In the rows, zero is written as 128.
Each path below is one point turned by a fixed rotation once a step. After each direction that follows a path, write how fast that rotation turns it, in degrees per step (0 if it stays still).
Each turn is a multiple of 5 degrees from 10 to 175, or 0.
Each row of a path follows its step; steps can be skipped.
path 1
step 1: [133 141 131 132 126 132 125 121 125 123 129 137 136 127 130 117 122 136
 136 129 132 128 118 126 122 130 131 136 126 138 133 134 122 132 129 128
 130 123 132 131 125 134 133 120 136 134 123 128 128 125 139 128 127 111
 116 116 128 120 120 125 138 134 131 133 125 118 128 117 124 123 128 122
 118]
step 3: [125 134 141 136 129 122 132 131 132 121 137 122 123 132 137 134 125 132
 134 123 133 138 121 125 132 115 132 125 131 125 124 129 118 115 127 135
 126 121 126 126 133 134 128 125 124 130 137 128 124 126 124 138 135 130
 128 109 122 129 125 123 125 127 134 140 125 128 120 121 125 124 117 133
 122]
step 4: [124 137 132 136 122 121 124 120 118 136 132 139 130 122 128 122 137 139
 122 123 134 133 110 116 129 132 124 132 120 126 134 124 123 121 119 140
 113 131 124 130 133 133 126 134 123 128 120 120 134 132 125 126 133 124
 129 123 125 128 125 137 131 128 131 129 131 125 130 125 126 123 130 137
 132]
step 6: [129 142 133 136 135 131 126 128 128 115 118 125 130 129 132 118 126 133
 133 123 126 132 118 132 134 139 135 126 129 132 134 129 120 120 118 121
 113 124 132 120 133 129 125 133 136 127 134 139 140 132 125 142 133 128
 130 121 131 131 142 128 121 129 133 127 131 128 134 128 127 127 131 120
 127]
step 7: [129 132 130 132 130 121 115 129 130 132 128 127 121 131 128 130 131 144
 131 126 126 125 120 116 138 135 134 133 134 129 137 130 130 116 131 124
 133 134 128 128 122 129 135 124 125 126 123 141 127 132 125 132 131 119
 121 114 121 118 128 130 126 135 120 128 144 119 124 134 136 134 131 132
 133]
step 8: [135 133 121 144 135 125 124 128 127 124 132 128 125 132 116 126 123 130
 127 126 140 127 128 132 124 128 135 130 139 118 126 126 128 123 134 131
 110 134 140 126 135 129 131 130 134 121 126 138 125 131 137 127 138 122
 131 125 134 118 114 133 124 126 136 137 129 131 124 124 129 132 121 133
 136]
step 11: [135 141 137 131 128 115 136 121 124 110 129 129 120 128 136 133 122 141
 132 128 130 123 128 126 137 133 132 124 133 132 128 128 124 123 133 129
 113 129 125 131 123 133 134 125 124 124 131 133 122 131 128 120 131 130
 122 133 118 138 117 131 123 133 136 132 122 131 123 121 121 135 127 132
 122]
step 14: [130 139 124 134 129 133 135 139 123 126 130 126 128 128 133 114 125 138
 134 125 133 137 119 140 131 130 130 121 135 131 131 119 126 130 130 127
 118 124 131 117 123 138 136 134 127 132 120 135 126 132 132 121 138 114
 134 128 126 130 131 130 124 137 114 136 129 126 132 123 119 126 137 129
 121]
step 16: [127 140 129 132 138 130 128 135 133 124 127 127 121 123 117 127 134 135
 126 128 128 134 117 123 124 115 119 125 121 125 128 134 120 121 123 138
 114 138 131 140 124 132 135 137 126 120 128 127 122 133 127 134 132 122
 132 121 132 125 127 141 121 127 136 131 132 120 128 123 122 131 127 139
 125]
step 21: [128 129 122 140 127 116 129 127 125 122 118 122 131 132 135 132 130 135
 124 128 132 135 121 130 117 125 127 132 134 126 113 128 129 116 138 127
 132 117 136 133 136 132 138 138 133 134 130 126 125 125 130 136 129 114
 127 123 123 130 127 126 124 126 133 137 124 125 112 130 127 133 123 134
 126]
[128 127 128 126 129 130 128 130 127 129 128 125 128 126 128 128 124 128
 132 125 127 127 130 127 128 131 127 127 128 130 130 128 126 129 127 128
 127 127 128 129 129 130 129 126 130 128 126 131 130 126 128 128 129 130
 126 129 128 130 130 127 127 128 127 127 126 126 128 128 129 128 131 127
 124]	85
[130 127 130 130 129 126 128 127 130 127 126 126 127 131 129 130 128 128
 129 127 129 125 126 128 127 128 127 128 127 129 126 129 128 128 129 129
 128 125 128 128 124 126 125 127 127 131 127 127 125 126 128 129 126 130
 126 127 129 128 126 126 129 130 127 128 130 127 130 126 130 128 131 132
 127]	175
[126 128 128 125 128 130 126 127 127 129 128 127 129 128 128 127 130 131
 129 127 127 128 128 130 129 123 131 130 129 129 126 128 127 128 130 127
 127 126 128 126 129 128 128 127 129 128 129 130 128 129 129 129 127 130
 126 129 128 131 128 129 130 130 128 128 129 127 133 128 126 131 128 126
 128]	85
[130 129 130 129 127 129 126 125 130 128 128 130 129 127 129 127 128 125
 129 124 133 126 127 128 128 128 130 128 129 130 127 130 127 130 127 128
 127 129 129 129 131 128 126 128 126 127 128 129 128 128 131 128 128 130
 129 128 128 127 129 128 129 129 131 126 126 129 128 127 130 126 127 125
 129]	155
[125 127 127 127 128 127 127 124 127 127 124 127 129 129 126 130 125 127
 125 128 128 128 129 129 131 130 131 128 129 130 130 125 127 127 128 126
 128 129 127 127 126 126 128 129 126 129 126 128 127 128 128 129 128 125
 127 128 131 130 129 128 128 129 128 126 127 127 129 129 127 126 128 126
 127]	55
[125 127 128 128 125 129 126 127 131 128 126 129 129 127 127 127 130 129
 129 128 129 127 127 126 127 131 125 131 129 127 130 126 129 127 128 130
 129 128 126 126 128 126 130 128 128 127 127 129 127 127 131 129 126 130
 129 128 128 128 129 129 130 128 128 131 128 128 124 132 128 129 130 129
 128]	135
path 2
step 0: [123 119 122 117 133 127 138 136 128 123 131 118 135 132 124 134 125 126
 126 135 129 130 120 135 130 130 131 121 126 117 118 135 122 117 116 127
 137 137 132 129 136 125 127 118 134 125 127 129 134 123 117 121 130 135
 134 132 125 138 128 134 126 119 129 138 129 114 127 128 119 148 131 116
 131]
step 4: [129 123 120 124 123 121 132 134 132 123 141 142 127 123 133 132 130 121
 124 131 132 133 132 129 127 119 137 126 137 126 127 123 124 119 134 134
 121 122 116 120 126 132 130 130 140 118 139 137 128 127 127 131 136 124
 137 144 118 136 134 134 133 133 118 129 111 124 127 136 132 121 120 134
 131]
step 6: [136 129 129 114 124 123 129 131 131 121 140 135 117 136 111 129 124 133
 139 134 146 129 126 134 127 128 132 130 123 121 138 126 114 127 120 129
 120 129 129 127 137 110 119 134 123 129 125 128 131 120 131 125 129 132
 125 113 125 131 138 126 127 119 122 124 129 126 119 132 135 135 132 130
 129]
step 8: [119 128 126 132 135 124 122 123 131 118 125 116 133 129 134 136 115 126
 125 135 130 112 127 128 121 127 128 142 127 139 115 132 126 123 119 124
 122 128 123 125 125 112 130 122 135 135 129 134 125 121 120 139 125 127
 127 125 125 130 133 135 125 140 119 122 122 124 132 136 130 136 137 117
 124]
step 11: [121 112 117 129 127 128 125 125 131 129 129 129 129 140 132 140 131 127
 128 136 127 129 142 127 138 131 134 135 123 120 129 120 122 133 129 125
 138 128 141 132 121 120 131 134 134 131 121 137 115 121 120 136 119 124
 130 130 132 132 129 138 142 121 122 127 121 137 123 119 122 128 125 120
 139]
step 14: [137 123 133 123 135 118 117 140 129 125 131 124 126 130 121 142 133 115
 136 122 134 125 132 125 125 127 132 120 140 144 134 123 123 133 126 125
 123 128 127 135 136 113 133 131 136 133 135 125 122 127 125 132 132 121
 126 123 131 127 123 131 129 122 124 117 111 124 138 128 135 123 126 123
 139]
step 15: [127 115 124 108 132 128 127 123 119 126 138 132 119 137 130 128 137 128
 139 126 128 122 130 127 126 127 120 137 136 115 124 130 120 115 124 124
 135 123 124 124 129 128 134 124 124 115 134 120 127 127 124 138 124 129
 128 130 128 124 122 120 134 140 118 134 136 122 144 125 135 133 128 129
 121]
step 16: [138 130 132 132 122 118 138 131 128 121 127 123 120 116 127 116 123 131
 129 123 143 133 136 133 127 123 127 127 123 125 127 129 126 122 120 128
 132 132 132 115 121 120 123 121 128 137 135 129 135 119 124 129 132 119
 130 127 127 121 136 144 136 137 125 133 130 143 135 127 137 132 141 115
 135]
step 21: [134 126 122 133 141 125 136 124 122 133 131 129 126 138 135 146 138 139
 128 125 127 133 124 130 114 133 129 133 129 121 121 121 109 115 131 129
 128 135 131 137 130 120 122 122 122 122 127 132 134 120 125 132 136 131
 133 127 113 124 121 133 130 128 128 132 119 126 120 117 132 124 128 126
 132]
step 22: [126 119 123 128 123 107 130 143 125 128 129 138 130 125 128 114 125 129
 127 129 131 126 128 130 128 121 129 127 131 120 129 114 119 128 119 119
 133 130 123 137 126 117 134 127 132 131 132 128 142 134 128 139 136 136
 121 138 145 127 131 135 131 122 126 127 131 131 135 126 123 115 126 128
 136]
[128 130 129 126 130 128 127 130 127 129 129 133 128 130 127 128 130 127
 128 125 128 130 126 127 125 128 127 129 126 127 130 127 131 130 128 128
 128 131 129 130 127 125 131 128 129 128 126 126 129 128 130 127 127 129
 125 127 129 127 127 128 128 129 129 126 127 127 125 128 127 126 130 128
 128]	90
[128 128 127 128 128 130 125 131 128 129 127 130 128 128 126 128 127 128
 129 129 130 126 129 131 130 126 130 126 129 128 126 127 125 130 126 127
 129 129 128 128 130 128 131 125 128 129 127 127 129 129 131 129 127 126
 129 128 128 129 130 124 129 130 129 129 125 130 125 126 128 128 128 129
 128]	135
[132 127 128 127 129 129 132 128 128 129 128 127 130 130 127 128 128 131
 128 128 130 129 129 130 128 124 127 128 129 127 128 128 127 127 130 125
 126 130 128 129 128 129 128 128 130 129 126 128 130 129 129 130 125 129
 125 128 128 127 128 127 125 128 126 129 132 128 128 128 128 130 127 129
 128]	115
[128 129 126 130 129 127 129 129 129 127 131 128 128 128 127 127 126 127
 126 130 132 127 127 127 127 128 128 126 130 128 126 129 128 129 130 129
 125 133 127 126 130 128 129 129 126 131 128 127 130 128 129 128 130 127
 128 127 128 129 128 129 131 129 128 126 128 125 128 131 127 129 127 126
 130]	175
[129 126 128 127 126 126 130 126 129 130 132 127 128 128 129 128 131 129
 128 127 128 129 129 127 129 125 128 127 127 128 126 127 127 129 127 126
 129 129 128 129 128 124 126 127 126 125 128 127 128 127 128 127 130 125
 128 130 128 129 126 128 130 129 130 132 129 130 127 130 126 128 130 129
 129]	65
path 3
step 2: [145 140 131 132 122 137 128 119 118 125 128 124 130 130 123 130 122 124
 125 123 118 118 131 134 121 126 122 123 138 133 128 135 124 134 128 129
 132 126 138 132 128 124 126 122 133 128 128 132 128 115 122 134 128 136
 114 130 132 120 121 134 122 112 117 125 124 141 120 126 128 127 135 136
 129]
step 6: [138 131 117 136 144 126 130 135 131 136 128 126 130 117 118 127 135 131
 120 129 135 138 119 121 131 127 136 123 123 138 143 132 132 130 136 124
 124 118 128 127 117 127 131 123 122 126 131 129 133 124 139 130 113 134
 122 135 132 131 129 120 133 136 131 136 117 137 132 122 127 133 126 129
 129]
step 7: [127 136 126 120 121 129 130 129 112 117 132 147 141 129 115 129 125 128
 133 123 133 132 126 135 122 121 129 124 147 128 122 133 129 128 139 131
 137 119 132 127 130 125 134 143 122 132 134 123 135 124 135 123 133 134
 123 128 137 135 133 129 134 122 136 127 125 126 132 126 127 131 130 126
 129]
step 9: [126 140 137 138 129 129 135 117 128 133 118 133 136 120 128 123 129 111
 125 131 135 133 125 121 122 132 139 130 127 134 117 120 130 126 117 135
 113 127 130 136 123 131 125 134 127 127 131 124 122 141 125 128 123 126
 135 130 132 129 118 131 137 116 140 126 130 122 119 125 129 123 128 133
 128]
step 12: [127 130 125 118 124 140 131 125 122 118 133 119 122 133 129 127 128 121
 130 129 121 134 129 124 129 126 127 128 129 133 121 140 119 138 130 135
 130 133 126 121 128 127 128 132 128 133 130 119 130 116 127 128 135 140
 134 126 127 132 134 130 119 127 139 138 119 116 108 116 138 135 129 134
 130]
step 14: [142 128 127 134 140 133 124 124 129 146 136 139 128 129 128 125 119 119
 111 136 130 128 128 114 125 126 135 126 134 128 124 134 123 122 133 132
 128 126 119 124 117 123 128 127 127 140 125 127 142 138 133 132 124 129
 135 127 125 123 121 133 124 127 126 140 127 133 127 140 126 130 124 132
 130]
step 18: [130 133 127 137 137 130 115 126 129 130 125 122 126 127 118 127 119 130
 126 134 119 124 127 130 132 124 129 138 128 129 130 120 124 134 130 127
 136 119 129 131 140 138 125 134 131 121 146 131 124 125 126 114 136 128
 132 136 140 130 128 136 140 124 134 123 127 134 132 126 109 127 123 133
 128]
step 19: [121 131 140 128 125 119 130 116 129 137 122 136 117 117 120 129 128 123
 127 126 133 135 131 133 137 129 124 136 118 122 133 121 125 122 129 127
 141 121 132 129 126 133 134 145 137 134 120 119 134 132 134 137 128 131
 126 126 127 123 118 133 129 123 125 135 116 133 123 134 130 132 134 138
 134]
step 20: [130 135 136 124 128 135 126 127 131 121 129 131 134 134 134 136 130 119
 148 124 113 129 131 121 124 137 130 121 127 122 133 134 126 134 121 131
 133 117 135 137 131 127 128 133 125 128 127 123 125 133 124 130 128 129
 130 130 135 118 135 131 107 124 128 120 128 123 119 123 132 119 121 145
 129]
step 22: [132 122 126 134 122 127 122 115 121 125 129 119 129 130 130 118 124 131
 121 137 129 134 122 115 133 146 133 127 122 127 133 126 123 122 129 126
 123 125 118 117 123 118 134 124 120 132 130 131 137 120 123 121 128 132
 127 128 123 116 115 135 121 141 136 126 128 122 121 135 135 128 125 127
 132]
[130 127 129 128 132 128 128 128 127 128 132 131 129 126 130 129 127 128
 128 128 128 125 129 126 129 127 129 125 127 128 127 130 125 130 128 127
 129 131 130 126 128 129 128 128 130 125 128 130 128 127 128 128 128 126
 129 129 125 126 130 129 130 125 127 126 130 129 127 127 127 127 126 129
 129]	115
[130 124 127 125 129 129 125 130 128 128 128 129 127 127 127 125 125 127
 127 125 128 127 130 129 130 126 128 126 127 128 128 130 128 127 127 130
 125 129 126 130 128 128 128 126 125 133 127 129 128 127 129 127 129 128
 126 129 128 128 127 128 127 128 128 130 130 129 129 125 127 129 129 127
 129]	35
[130 127 126 127 128 125 127 130 126 129 128 132 127 127 128 129 130 130
 126 129 126 128 130 127 128 127 126 127 128 128 129 128 129 126 132 130
 129 126 128 128 128 129 126 130 129 128 127 129 127 129 126 128 125 128
 131 128 128 131 127 127 130 129 129 128 126 127 130 126 127 124 129 128
 126]	35
[128 129 127 128 125 129 129 130 129 125 129 131 129 128 129 127 132 127
 128 125 127 127 126 127 127 125 126 128 128 127 130 129 128 130 130 127
 129 130 128 129 128 127 128 129 126 128 128 127 128 128 130 132 128 129
 124 130 130 129 128 128 127 130 127 127 127 131 126 127 129 125 126 128
 129]	80
[130 128 129 131 128 127 127 128 123 128 129 127 127 128 128 126 131 127
 130 128 128 128 128 127 128 128 129 125 128 127 126 129 127 126 128 130
 128 128 130 128 131 125 129 130 127 130 126 128 128 126 126 128 130 129
 127 127 128 128 128 130 126 126 129 129 125 126 128 131 127 127 129 125
 131]	145
